In the data rows, 128 means zero.
Here are some rows, each followed by its group. Groups can overlap.
131 131 95 104 107 107 126 121 106 150 144 99 124 158 136 139 137 169 106 127 133 158 121 1
75 79 133 191 153 176 120 108 101 64 136 164 151 107 166 195 78 158 138 124 137 160 221 2
135 145 118 144 135 146 129 185 140 120 121 147 156 138 162 145 144 94 186 129 147 156 176 3
190 131 127 145 138 108 127 146 130 107 143 121 90 86 91 112 112 122 120 124 135 173 142 2
104 127 136 156 131 161 98 171 110 143 100 188 169 141 178 37 150 146 146 129 134 139 153 3
107 138 150 147 69 169 95 156 96 151 96 181 135 84 180 100 92 153 144 110 136 114 123 3
118 134 105 111 98 136 108 130 144 126 102 136 127 143 124 98 95 154 80 136 136 138 107 1
150 148 107 112 162 72 142 164 160 126 71 143 242 141 130 118 176 106 158 176 115 68 151 3
183 130 96 106 165 88 137 148 167 126 93 65 140 76 48 115 162 93 55 147 47 142 153 3
150 183 137 102 75 76 159 111 133 107 147 90 75 103 133 105 123 141 112 126 142 158 95 1
118 121 114 138 85 120 126 114 136 131 112 157 138 113 153 168 97 139 169 131 152 136 149 2
109 101 141 143 103 143 144 126 148 122 194 75 97 101 135 85 140 203 78 43 159 135 120 1
130 131 152 128 136 132 137 144 109 101 147 125 116 98 117 94 103 150 103 125 95 114 121 2
139 139 125 104 75 161 173 88 138 165 131 96 135 110 118 90 99 182 95 123 149 138 128 1
141 153 127 138 102 129 126 111 129 157 137 96 143 133 108 110 93 146 24 120 158 129 120 1
101 142 103 120 156 114 159 92 110 130 154 105 107 183 145 155 114 137 98 78 146 130 110 1
179 138 126 109 101 28 169 35 178 186 145 57 21 110 3 111 103 202 59 35 116 127 92 1
122 118 127 114 112 160 115 93 116 148 130 125 118 133 109 119 128 194 95 131 146 92 108 1
111 134 127 183 137 71 141 94 123 143 170 95 80 195 129 217 101 116 167 95 180 118 132 1
130 128 134 146 116 110 120 144 137 81 189 104 22 84 94 76 167 116 114 104 119 173 139 2
123 151 127 123 84 139 128 106 124 134 127 111 162 112 121 107 116 137 92 120 123 126 74 1
212 142 136 129 152 101 128 143 133 56 100 158 168 98 120 139 143 81 154 163 113 152 172 3
121 145 112 111 122 127 128 140 113 133 115 179 117 181 151 87 118 163 107 184 141 124 133 3
175 147 121 75 109 81 151 151 120 50 88 161 163 82 113 112 176 67 143 159 101 143 116 3
125 136 103 120 102 166 114 117 105 162 121 123 169 140 142 118 115 197 103 138 153 96 110 1
111 120 140 98 125 165 122 117 106 144 160 121 123 159 148 107 122 141 205 118 134 112 106 2
173 130 150 90 120 187 99 139 120 137 100 191 166 103 124 94 89 126 168 241 98 131 176 3
100 146 157 119 160 181 138 139 83 81 173 144 91 127 189 122 164 114 133 114 112 147 95 2
168 136 108 135 116 133 107 186 137 61 94 159 136 57 73 89 147 109 123 149 113 130 159 3
130 110 123 147 146 118 92 131 136 135 109 144 105 123 116 180 143 147 142 98 140 126 178 2
90 111 129 110 116 210 104 135 97 142 122 130 112 143 138 109 149 166 45 152 123 133 88 2
178 155 142 34 151 130 144 172 102 94 85 143 131 101 62 102 159 38 149 145 129 131 123 3
79 104 131 112 91 114 151 71 120 157 107 101 138 171 152 147 64 180 125 114 131 136 127 1
107 143 163 145 119 134 106 104 62 141 129 134 135 237 242 125 114 106 171 118 132 133 114 1
90 120 141 88 159 123 80 131 116 125 124 147 112 167 155 148 86 95 138 98 147 144 137 2
168 130 122 123 127 77 149 146 144 151 126 108 103 103 107 141 156 127 123 139 103 155 91 1
112 147 142 123 136 163 132 108 125 131 179 126 111 108 136 141 99 103 147 122 99 115 94 2
167 129 138 116 171 115 160 149 183 93 127 137 164 91 114 137 147 90 140 181 117 124 154 3
148 104 133 113 163 100 134 158 132 119 84 148 149 112 103 172 152 90 147 157 90 136 146 3
94 148 119 130 117 193 111 190 142 98 98 189 123 99 159 110 114 35 139 152 122 157 170 3
145 150 118 112 130 106 105 147 136 125 111 143 156 136 147 164 144 99 106 145 132 103 115 2
126 145 132 125 103 189 89 110 120 153 155 132 150 118 133 103 106 178 116 147 131 123 130 1
129 130 117 126 138 150 131 167 221 95 114 152 133 94 117 100 141 118 112 162 87 186 150 3
132 114 112 113 152 97 129 124 125 166 136 117 116 151 128 139 140 149 148 147 105 123 110 2
140 97 136 133 135 75 142 98 209 158 144 133 120 177 134 156 143 117 152 94 106 119 112 2
104 102 137 189 115 123 113 82 138 188 156 63 99 175 89 157 156 108 140 103 130 67 105 1
152 151 145 112 155 138 112 138 121 155 114 178 131 130 143 120 197 136 127 123 108 93 135 3
159 115 109 137 111 92 169 90 112 138 151 86 141 141 112 76 115 134 127 103 154 131 84 1
176 121 119 159 82 106 165 93 121 127 140 77 72 115 78 125 124 132 117 114 124 161 95 1
Group 2 spreads out most along one direction. Which other group's direction of most spread is closest to that one?
1
Which group is second nearest to each row below, going by the average distance to the group's rows?
97 63 137 189 113 144 161 100 98 85 143 125 151 98 158 144 90 40 98 80 142 130 167 ~ 1
102 112 155 164 136 149 124 137 90 138 106 169 133 148 173 184 100 154 184 142 130 116 201 ~ 3
142 143 128 109 107 103 123 164 145 117 94 121 146 115 114 170 141 117 160 175 135 130 155 ~ 2
106 149 144 131 122 178 96 121 130 129 139 165 129 123 170 99 133 145 130 162 115 118 135 ~ 3
59 110 134 131 117 115 113 178 144 93 102 158 136 69 165 121 153 104 152 138 99 145 36 ~ 3
Which group is second nearest to each row below, going by the distance to the centre of the group?
108 122 109 124 124 139 179 145 125 136 136 138 125 117 125 99 160 116 149 94 125 119 102 ~ 1
62 97 100 104 93 145 148 89 174 122 145 99 111 152 120 102 86 169 72 103 171 146 103 ~ 2
Which group is second nearest to each row below, going by the distance to the group's nearest row?
112 45 103 164 141 114 96 98 149 127 125 114 106 144 132 155 104 144 161 95 130 141 148 ~ 1
132 150 123 144 137 93 136 144 125 103 134 147 141 118 138 170 140 120 128 135 96 104 148 ~ 3
107 130 152 174 112 90 133 151 151 78 148 99 55 84 64 85 166 133 103 123 152 194 108 ~ 1
